128 stands for zero in the data rows.
Here are some points, each followed by its number:
[ 94 156  81 100 151 138 169 156 109 171 187 155 142 109 137 154 103 198
  92 116 108 148  97  98 173 133 176 153 161 194  99 166 192 102 113 123
 131  78 143  58 102 143 109 113 172  73 118  87 166 158  95 149 170  80
 125  79 143 156 141 150  42  94 112  95  93 155 135  86 154] 0
[123 154 115 126  90 144  77  81 138  72 107 138 116  86 101 130 146  77
 151  91 128 114 134 137 102  91 147  81  89 113 108  83  90 162 149 169
 140 135  65 135 148 130 133  80  88 145 152 120  83  98 147  77 103 136
  46 152  82 127  77 129 130 105 120 132 100  81 153 138 124] 1
[110 196 154 161 108 155 140  97 183 122 123  66 103 135 115 125 132 163
 184 119 128 197 178 166 131 116 187  81 130 122 134 136 120 192 186 175
 189 170 114 154 173 183 172 100 137 163 162 176 100 142 134 119 155 154
 111 172 140 179 108 174 162 130 153 131 211 146 179 187 161] 2
[135  80 130 166  84  58 118 122 105  74  55 101 127 160 118  37 170  41
 151 116 150  97 136 122  81 113  73 111 116  81 158  68 100 150 139 103
 115 142 112 151 139  91 125 124  86 186 124 121 114  78 142 109 101 127
 138 129 134  71 125 109 157 165 153 158 155 120 109 148  92] 3
[110 122  84  69 164 114 183 134  75 154 150 130 148  97 113 160  47 145
  88 139  89 125  73  91 110 127 144 130 150 154  90 148 166  66  72  60
  87  81 140  94  55 137  54 113 151  57  64  96 150 122 100 157  91  55
 148  40 138 111 144 102  75 111  55 101 106 153  55  78 139] 4
[165 144 185 230 147 121 136 138 165 138 115 154 157 184 161 113 135 100
 176 137 172 133 170 142 110 161 133 130 165 105 160 117 109 146 136 132
 140 206 115 215 127 111 157 180 109 186 139 173 154 106 171 136 103 171
 152 153 145 130 160 121 178 201 197 161 147 133 139 163 111] 5
[125 148  89  90 146 151 158 112 150 142 155 168 101  48 110 157  65 145
  99 108  79 153 123 131 178  90 157  91 118 167 135 159 145 111 140 140
 136 100  98  88  91 167 119  97 135  54 121  81 110 190  78 113 156  99
 108 113  94 167 125 141  85  96  98  95  75 156 122 110 153] 6
[ 85 227 158 160 148 215 166 114 168 125 155 134 124 144 153 174 183 172
 188 138 136 181 162 226 151 111 208 122 137 149 142 140 138 163 166 226
 191 161 122 151 197 188 197 113 139 159 223 109 110 178 154 141 211 183
 130 168 134 199 142 199 141 127 165 126 137 134 162 185 177] 7
[106 167 127 130  68 114  79  94 148  79  92  71  91 122  90  97 150 110
 119  93 132 135 161 134 114  68 126  63  49  89 122  92  73 141 135 131
 139 133  43 111 164 132 153  91  75 152 157 125  69  97 143  65 157 146
  57 145  57 144 101 128 133  89 161 118 114 108 143 174 119] 8
[122 123 111 118 177 104 193 173  92 170 142 177 148 132 133 162  88 157
  95 155 123  96  92 107 171 144 133 173 198 168 103 144 204 102 105  86
 108 109 169 124  86 150 109 143 163  92  84 117 167 169 105 155 128  96
 174  91 166 128 181 109 129 138 105 159 118 168 134  62 127] 9
[ 98 161 128 117 151 185 161 138 173 162 171 142 143 141 115 173 110 189
 122 137 106 192 129 204 185 112 198 147 170 181 130 167 163 108 129 139
 165 126 145 110 148 223 140 128 179  83 183 115 127 193 142 120 167 118
 121 145 124 187 129 211  83 114 117 114  96 136 164 156 159] 10
[110 174 114 130 162 195 161 125 154 142 155 132 129 112 120 144 131 166
 154 116 123 207 140 224 166 104 165 145 107 146 114 173 129 137 180 193
 191 133 120 117 178 225 141 105 144 132 190 112 114 180 151 124 210 152
  98 153 103 194 112 166 118 116 132  85  96 121 179 134 236] 11
[ 87 191 108 117 133 191 120 104 200 149 169 105 113 123 104 149 132 150
 142 107 125 207 192 192 169  83 171  83 101 122 110 151 110 149 163 158
 208 123  88 105 164 180 159 116 131 138 194 122 102 151 127 101 200 151
  74 141 121 179 105 221 114  67 146  98  96 101 153 150 222] 12
[ 84 153  78 117 174 143 182 129 153 167 209 176 135 117 133 194 100 193
 108 161 108 181  86 155 171 129 170 142 134 198 118 194 164  80 132 121
 105  94 156 107 107 157 105 118 180  74 150  91 175 162  75 136 179 113
 133 112 138 156 160 149 102 102 105 126  90 157 134 110 175] 13
[125 138 117  64 113 149 117  82 149 147 151  94  56  73  83 133  87 143
 113  95  91 143 125 148 135  76 137  89  87 142  78 147 111 112 153 143
 132  54  70  55  99 129 101  99 129  69 134  97  63 141  82 100 182  98
  68 111  59 123  44 155  67  61 113  85  72 124 122 134 151] 14
[101  99  68  92  51  88  38   8 129  61  76  72 109  95  37  64 119  85
 107  72 116 107 114 129 122  67 122  90  63  58  90  81  56 127 136 148
 109 122  69  90 120 116 146  41  43  91 113 112  55  76 106  53  99 122
  77 116  47 115  53 129  54  63 121 100  87  61 122 119  91] 15
[158 188 145 158 233 183 208 178 153 243 205 207 185 154 164 179 167 230
 135 142 140 168 149 255 193 137 230 173 179 186 155 228 214 162 144 176
 164 138 214 146 145 217 140 172 242 132 163 140 196 193 124 192 218 139
 158 160 162 174 205 159 160 154 135 143 164 193 166 129 192] 16
[162  67 129 153  85  70  78 117  96  99  93  71 111 150 145  66 170  62
 127 125 125  92 125  58 103 141  55 112 109  72 147  51 104 114  80 116
  87 158 114 150 112  65 108 143  75 147  93 152 126  58 130 120  87 135
 134 132 127  84 101  89 143 137 149 170 158  88  85  99  59] 17
Which three points above are nearest to each new point, looking only along the 2 directions in which the numbered points spread most? Their numbers follow each, nearest first.
[129  40 145 128 132  75 112 138  36 114 108 127 135 143 145 109  98 117
 101 183 120  68  76  59  86 123  51 166 126 107 136 125 110 111  48  46
  11 110 159 131  72  54  29 144 134 120  54 117 146 103  92 150  64 110
 155  92 131  70 133  67 135 142  66 103 116 146  66 103  44] 4 14 17
[139 147 105 118 108 181 106 120 191 142 133 103  91  81 126 151 138 144
 134 100  96 146 130 175 170  87 154 106  93 134  94 154 120 139 176 167
 172 113 119  83 187 203 144 100 143 131 173 123  55 177 119  89 146 154
  89 148  87 162  89 174 138  85 112  95 112 112 153 139 166] 5 12 2
[117 174 101 103 140 178 110  97 145 114 147 103  79  99  70 142 140 110
 142  83 122 171 126 146 144  91 136  90  91 141 122 124  85 129 141 160
 172 127  99 103 137 175 146  89 135  91 151 108  72 137 127  69 135 131
  90 132  58 172  78 177  99  86 126  89  93 121 133 138 155] 5 14 1
[166 103 173 157 105 117 118 140 136  91  82  91 134 181 173  92 155  78
 173 140 167 119 178 107  86 138 124 137 126 105 170 101 100 146 126 136
 135 201 129 168 132  88 156 153  79 152  98 200 146  91 176 134 103 167
 149 148 152 119 129  94 174 182 169 234 187 127 149 149  95] 1 8 5
[145  72 174 156  83  93 109 140 125  54  76  82 144 165 135  77 155  86
 126 140 148 112 169 128  84 133  95 115 110  70 157  59  96 151 148 131
 149 149 130 152 124  61 128 139  99 146 100 147 126 108 165 137 124 193
 140 153 146 122  82 116 163 168 149 172 157  97 126 126 111] 1 8 3
[ 86 160 133 149 104 128 106 125 185 135 114 115  89 117 105 142 163 113
 168 111 139 144 170 163 135 109 150 120  82  87 134  91  89 183 173 172
 187 154  83 127 196 140 174 101 110 148 144 135  82 146 167 121 168 153
 129 173 143 160 105 168 132 131 174 127 156 105 191 144 152] 5 2 12
[106  77  97 114  43  66  58 104 117  80  36  54  63 133  93  47 134  80
 137  79 119  77 125 113  27 129  64  58  58  43 121 103  77 122 106 110
 111 134  75 110 132  57 125  81  54 156 128 137  77  62 162  88  84 140
  90 141 113  50  76  94 148 107 133 118 124  32 139 125  71] 15 17 3
[ 70 131 165 149  65 138  37  65 151  71  84 122 110 130 101 101 138  79
 156  78 124 120 137 127  94 124 107  69  94  82 144  82  69 154 139 152
 172 141  80 146 160 113 153  98  97 142 163 141  63 110 149  82 119 150
  70 149  83 122  68 109 149 116 157 108 164  85 140 166 116] 8 1 3
[162  94 148 150 153  91 140 169 104 135 122 138 166 154 223 142 163 147
 152 148 166 108  99  93 122 180 107 190 194 171 143 161 123 101 111  91
  81 163 168 173 112 100 125 194 133 162  96 164 171 124 167 185  76 147
 193 134 174  95 165 113 153 162 118 151 156 160  77 109  88] 6 14 9
[147  60 165 158 140  65 122 138  77 103  93 117 148 135 170 116 146 125
 134 187 123  98  96  88  66 160  68 162 159 104 159 119 109 113  88 103
  89 141 141 195  87  71 128 148  87 160  75 181 175 103 137 153  97 143
 151 114 146  69 161  86 155 155 128 159 171 162  82 117  84] 14 17 3
[166 110 185 181 149 103 142 172 108 130 131 159 183 168 176 151 134 142
 144 183 167  95 119  98 122 173 124 182 169 159 190 137 141 162 115 136
 108 153 184 173 139 117 162 224 150 144 120 188 175 108 171 194 121 154
 202 125 186 132 177 117 168 171 176 175 146 140 107 131  98] 6 14 10
[182 114 157 157 199 142 172 217  91 173 171 182 196 181 215 163 127 185
 128 167 176 128 157 123 125 175 146 185 211 176 155 148 189 106 124 113
 115 149 162 157 112 126 110 214 164 147 118 136 161 181 127 198 149 142
 177  88 230 115 169  98 161 187 156 178 160 170 127 107 120] 13 0 6
[ 61 113  76  40  96 110  45  13 114  72  74  56 100  33  52  86 107  77
  59  32  44 118  94 121  87  53 106 109  58  78  75  63  68 101 107  97
 120  96  36  24 124 119 104  58  59  62 114  95  83  87  79  46  84 113
  65 101  86 113  57 105  32  82  63  76  59  92 126 129 107] 17 15 3
[141  96 147 158 171  82 132 141  90 139 125 153 161 180 157 109 135 121
 124 182 159  87 121  87 111 159  98 151 178 113 130 111 132 131  48 103
  84 161 151 160  89  99 102 185 127 145 100 129 167 123 154 152  85 113
 177 132 166  75 137  94 119 170 120 163 188 149  90 105  90] 14 6 9
[161 161 194 218 114 143  94 126 158  92 111  99 110 176 130  99 167  91
 193 126 191 127 177 187 122 180 132 158  89 130 134 114 100 207 142 172
 164 206 131 147 183 123 182 162 139 181 174 192 136 114 179 129 142 189
 134 181 169 150 105 141 175 182 181 150 168 121 160 194 123] 2 5 12
[153 130 172 161 160 119 177 193  82 162 138 152 180 166 177 152 139 140
 144 144 159  91 118  86 140 149 111 174 170 133 153 137 161 107  80  83
  75 133 151 171  92 106 127 209 136 146  86 145 191 113 143 177  96 126
 176 136 150 120 174 105 144 211 112 195 138 149 126 114 108] 6 14 9
[169 121 173 179 126 112 128 140 144  94 132 134 159 175 148 146 165 118
 197 155 189 136 217 129 116 211 140 150 155 115 187  96 132 245 147 152
 174 194 148 186 162 131 225 181 115 193 159 182 150 123 184 157 106 199
 180 163 158 132 144 101 216 177 204 170 156 148 153 222 123] 2 5 12
[ 81 169 125 124  88 144  93  98 158 144 122  97  54 104  90 117 119  92
 152  76 116 171 148 217 138  72 158  87  98  98 120 136 103 150 160 170
 157 146  83 126 147 175 152  97 140 130 159  97  99 129 148  76 163 146
  86 132  97 176  81 164 140  86 117  80  80  96 153 155 136] 5 1 2
[146 101  83 131 133  83 150 176  66 178 135 158 159 129 166 122  79 161
  96 146 124  90  98  80 133 143 103 165 163 111 108 154 147  90  79  79
  68 108 183 119  71  84  65 168 162 132  82  96 159 135 110 172  89  86
 157  61 146 102 202 101 111 134  92 124 111 154  46  82 126] 4 9 0
[147 128 157 160  95 110  93 112 117  87 114  83  74 153 124  70 174 104
 181 140 153 126 173 141  80 123 111 137  98 110 151  86 101 154 128 126
 119 166 110 142 161  99 129 107 124 147 161 180 115 105 164 125 106 163
 125 170 138 119  99 125 147 114 168 169 167 102 134 141  96] 1 8 3
[ 85  67  98  62 144  66 145 117  58 127 135 119 132  80 122 125  65 121
  56 127  59 104  17  57 137 107  98 118 158 134  62 132 146   0  45  42
  48  45 122  86  31  92  62 125 139  41  59  59 133 120  46 124 103  72
 135  50 114 107 152  67  57 106  71  91  80 132  86  48 110] 4 9 0
[152  88 174 161 159  81 121 159 106  90  88 127 153 179 161 107 178 137
 145 159 152  76 104  86  85 168  77 142 153 111 139  97 112 122 115 115
 111 150 124 181 116  92 118 164 134 143 102 148 136 106 158 173 113 137
 155 124 154  72 150 105 163 191 148 200 179 167 119 118  81] 14 1 3
[138  66 126 140 120  90 145 162 118 124 112 166 182 163 172 121 114 120
 115 135 126  99 104  97 102 196  55 162 171 117 155 131 112  91 109  58
  96 125 187 156 100 123  85 156 138 148 107 119 166 107 151 171  90 139
 156 138 178  71 141  81 124 166 137 163 157 148 110 113  75] 14 6 9
[153 142 125 148 195 137 180 173 138 176 172 179 191 125 141 214 131 189
  99 178 153 149  99  98 178 160 146 162 175 176 115 194 196 114 116  91
 128 125 207 147 104 148  97 165 190 122 122 151 197 195 115 185 139 118
 188 120 181 139 216 118 118 150 105 155 110 194 110 127 148] 13 0 9
[137 132 129 133 196 116 173 233 109 179 165 186 175 161 156 189 117 201
 109 183 157 137 107 119 142 198 146 161 179 214 132 184 163 117 112 125
 117 123 215 144  99 168 106 204 174 143 116 115 174 180 138 183 134 122
 177 111 177 120 193 124 140 155 112 143 131 214 107  98 135] 13 0 9
[117 180 146 128 151 151 126  91 165 159 148 138 115 114 121 150 149 137
 139  96 119 190 194 218 181 125 181 133  88 150 139 138 128 155 196 179
 201 137 115 131 179 161 134 104 128 154 189 102  94 166 114 114 189 153
 106 200 135 182 107 200  99 114 124 122 120 134 210 178 179] 12 11 2
[190 175 203 221 150 170 122 158 161 137 146 131 172 198 172 123 176 130
 204 121 196 156 203 170 130 187 135 159 102 106 198 132 140 212 180 175
 176 198 127 221 208 129 219 193 106 210 178 185 170 123 210 156 161 211
 161 192 170 119 150 162 195 229 237 174 167 133 216 183 128] 2 7 12
[117 146  73  44  92 145  98  48 104  96  75  90 108  79  65  81  99 136
  91  63  68 127 102  98 134  55 139 118  73 122  51 116  84  57 116 122
 107  44  48  39  99 104  97  38  87  40 128  76  62 118  77  56 144  31
  68  69  58 139 101 142  83  58  56  42  68  14 126  86 125] 17 14 3
[161  95 162 170 139  92 145 178 105 169 116 152 167 146 172 130 175  95
 112 180 152  67 106  85 102 208  77 137 166 140 165 135 148 130  95 104
 104 141 179 165 127  76 104 172 132 166 104 168 179 111 153 205  75 127
 192 125 151  92 154  63 161 185 136 202 151 112 128 129 108] 14 6 9
[ 82 168 109 101 108 155  97 101 199 126 142 106  79 102  97 134 158 113
 148  81 128 171 169 147 128  96 167  85  82 106 112 136 122 139 191 157
 167 130  89 124 156 167 150  69 114 141 178 110  54 147 124 105 159 142
 123 164  95 167  95 197 135  96 140 109 118  94 189 160 147] 5 2 12
